In the data rows, the value 128 means zero.
Here are some points, each followed by its number:
[ 89 106  95 113 121  54  81 111  76 108  80  63  79  98  71  95  81  89 101 111 109 109  94  88  73 104 110  99 101 106 115  82  95  94  85  93 124 125  55  91  88  91  90  88  72 100 136 115] 0
[112 126 137 127 135 105 112 123 117 115 118 114 128 110  83 126  98 127 118 123 108 129 110 125 123 157 105 117 123 119 129 134 126 146 116 109 137 137  87 114 124 121 101  84 104 152 113 112] 1
[131 130  79  74  90 105  82  95 137  91 142 102  94 135 118 115 124 108  82  77 100  91 102  95  94  82 114 100 130 102 109  88 107  92 119  96  95  89 107  92  91  89 107 123 113  94 106 105] 2
[156 175 165 183 193 111 152 180 131 128 146 118 148 134 131 122 138 157 170 180 138 134 164 128 126 160 128 169 127 174 185 150 129 160 121 163 194 194 111 159 129 135 156 135 129 155 128 170] 3
[133  91 122 115 107 119 133 150 130 129  80 114 102 114 108 149 109 111 127 121  97 122 129 122 141  97  77 126 106 134  99 121 113 116  99 126 109 109 112 138 142 143 117 100 125  99  86 102] 4
[106  74 127 121  94 123 131 152 104 134  74 105  88 117  83 119 110 114  99 126 105 123 108  95 144  82 107  98  97 138  98 124 105  89 103 129  94  94 111 116 114 117 120 102  98  77 135 113] 5
[126 125 128 116 137 147 104 115 132 115 137 127 139 129 163 110 118 154  92 123 125 103 100 139 105 105 162 137 123  99 128  93 129 136 120 141  97  95 133 140 118 132 133 170 159 120 132 106] 6
[129 127 101 118 128 103 104 117 135  95 141  97  88 131  99 120 120  93 105 116  96  87 101  94 105 105  96 104 128 113 120  87 105  96 118  99 129 130  99 109 113 115  98 103  96  98  89 105] 7
[ 80  94 108  85  95  78  81  94  86  84  90  93  97  82  92  71  72  96  87  82  80 100  65  94  92 127  89  87  93  79  88 103  94 117  87  76  95  96  95  68  95  83  97  98  88 123  90  69] 8
[137 132  97  85 108 118  86  99 142  78 148  98 108 139 135 119 129 124  88  92 103  94 108 110  99  90 132 108 133 108 112  93 110 107 121 111  98  92 103 108  70 100  91 140 129 100 102 108] 9
[122 113 135 131 131 132 141 162 121 144  95 123 116 126 125 141 122 124 120 135 114 133 122 112 152 101 121 115  97 144 122 133 115 106 115 139 131 131 126 130 133 136 127 129 119 113 109 115] 10
Which three points above are nearest to each new point by angle, seen from the average point of the numbered points? Their numbers follow each, nearest first.
[ 95 113 100 121 129 113 105 117  78 114  88 127 119  98 127  76 102 113 107 116 113 109 101 101 102 120 120 105  98 114 124  97  92 109 117 100 132 132 130  97 117  90 132 128 119 116 137 114] 8 0 6
[104 128 142 137 103 109 112 108 117 142 111 117 134 135 103 116 114 131 135  98 143 146 121 125 125 160 144 122 136 106  97 136 129 150 120 109 124 125 107 103 127 118 107 124  93 156 170 148] 1 3 6
[185 206 191 209 218 119 180 207 159 157 175 115 176 161 154 145 167 184 199 209 166 160 190 146 107 156 139 195  99 204 213 179  93 190 117 190 223 221 132 189 116 164 185 124 158 121 137 196] 3 10 1
[129 129 102 119 129 129 119 117 135 130 141 141 134 132 141 120 121 106 114 118 130 127 112 106 107 119 125 105 127 113 121 108 110 104 134  98 131 131 144 107 132 115 148 119 126 132 154 132] 6 3 10
[124 140 136 149 158 104 116 144 116 115 113 114 130 107 108  88 102 127 136 147 109 129 129 124 122 156 105 134 123 144 152 133 124 146 118 127 159 159 113 125 125 114 121  94  94 152 102 135] 3 1 10
[ 84 109 122  74  81  91  92 107  99 100  91  98 113  82 108  69  77 110 100  81  93 116  61 107 105 142 107 101 107  90  74 119 108 131 101  92 103 106  68  84 108 100  72 114 104 135 105  84] 8 0 2
[ 80  79  97  94  82  96 104 125  86 106  91  77  82  91 110  94  84  98  70  99  77  96  81  88 116  99 109  82  79 108  74  96  79  86  74 102  73  72  84  86  85  89  92 113 103  93 106  84] 8 0 5
[111 129 196 191 167 193 202 225 104 204 136 177 160 190 133 187 181 187 169 198 171 194 180 166 216 137 167 156 159 207 171 196 175 113 173 202 148 149 182 185 142 177 190 174 116 121 195 177] 10 3 6
[115 134 139 141 150 136 139 161 117 141 113 151 142 123 149 123 123 127 127 136 140 132 120 125 151 157 136 126 123 142 144 136 123 147 143 136 152 152 156 123 139 115 156 144 133 154 149 127] 3 10 6
[ 82 102 100 109 118 101 107 129  71 110  78  82  87  94 114  92  88 102  95 105  76 101  88  91 121  95 112  95  63 113 111 102  84  85  80 107 117 120  86  92  66  81  97 121 109  92  85  93] 8 0 5
[135 119 103 100  91 101 136 101 134 109 131 119 107 125 113 152 113  80 130 122 109 111 134 125 125 111 112 129 118  93  95 119 116 119 109 102  84  82 119 139 144 148 121  93 129 106 139 117] 4 2 6
[146 143 123 117 104 128 121 134 152 133 157 144 136 148 143 131 139 111 100 107 133 116 117 109 124 142  95 116 144 116 121 119 121 133 133 112 108 109 148  99 133  99 149 114 128 138  91 117] 6 3 10
[181 176 106 102  99 152 142  99 187 104 192 140 104 182 120 164 172  95 134 123 148 140 152 142 141 113 128 150 177 151 156 135 154 123 166 139 141 135 144 144 145 151 136 147 134 142  96 151] 3 6 10
[128 140 126 145 155 119 127 148 135 129 138 103 112 131 105 117 120 123 133 145 105 121 127  90 139  92 109 130 124 138 146 121 102 121 115 125 159 157 107 122 109 113 120 112 101  91 135 132] 3 10 1
[112 138 194 188 164 191 201 222 128 202  99 174 158 185 101 182 182 185 165 196 170 192 176 165 212 170 151 153 146 206 170 194 175 159 171 197 146 147 178 185 136 172 187 171 102 165 136 176] 10 3 1
[154 178 191 135 111 158 163 156 168 168 143 168 181 134 140 136 145 181 170 129 162 184 123 177 175 209 157 171 178 155 126 188 178 199 170 161 171 176 136 124 178 167 124 147 134 206 172 151] 3 1 10
[141 157 144 165 176 121 135 162 116 128 128 134 133 121 135 133 119 140 152 162 130 133 147 110 102 113 132 150 120 158 167 132 116 144 128 145 174 178 140 141 127 126 140 136 128 127 160 150] 3 10 6
[108 106 112 165 135 101 113 129 111 172 142 116 144 162 115 125 146 127 165 127 172 173 151 151 121 145 173 102 163 125 126 147 158  93 148 123 127 126 118 112 149 119 137 153 120 105 202 178] 3 10 6
[ 92 128 169 158 177 189  99 121  83 129 172 137 179 116 207 126 155 196 130 165 165  98 138 183 116 141 206 179 144  98 170 127 170 177 138 185  87 111 156 180  93 172 144 212 199 137 157 132] 6 3 10
[121 142 129 147 158 127 118 145 109 129 112 142 134  99 141 128 114 120 135 147 130  97 130 106 106 118  78 132  84 142 151 115 103 126 132 128 159 161 145 125 129 122 146  85 126 130  95 135] 3 10 1
[131 114 127  86  91 100 131  92 128 105 127 114 117 121 118 150 111 116 125 115  99 119 129 121 117 145 116 122 115  87  92 123 115 135 105  95 107 111 106 134 138 140  80 125 125 140 122  96] 1 4 6
[111 109 137 133 108 135 145 166 119 146 123 126 118 130 125 129 124 128 110 139 116 137 122 106 159 112 107  98 109 148 112 138 120 100 117 140  98  97 131 128 114 116 131 118 109 116 121 120] 10 5 4
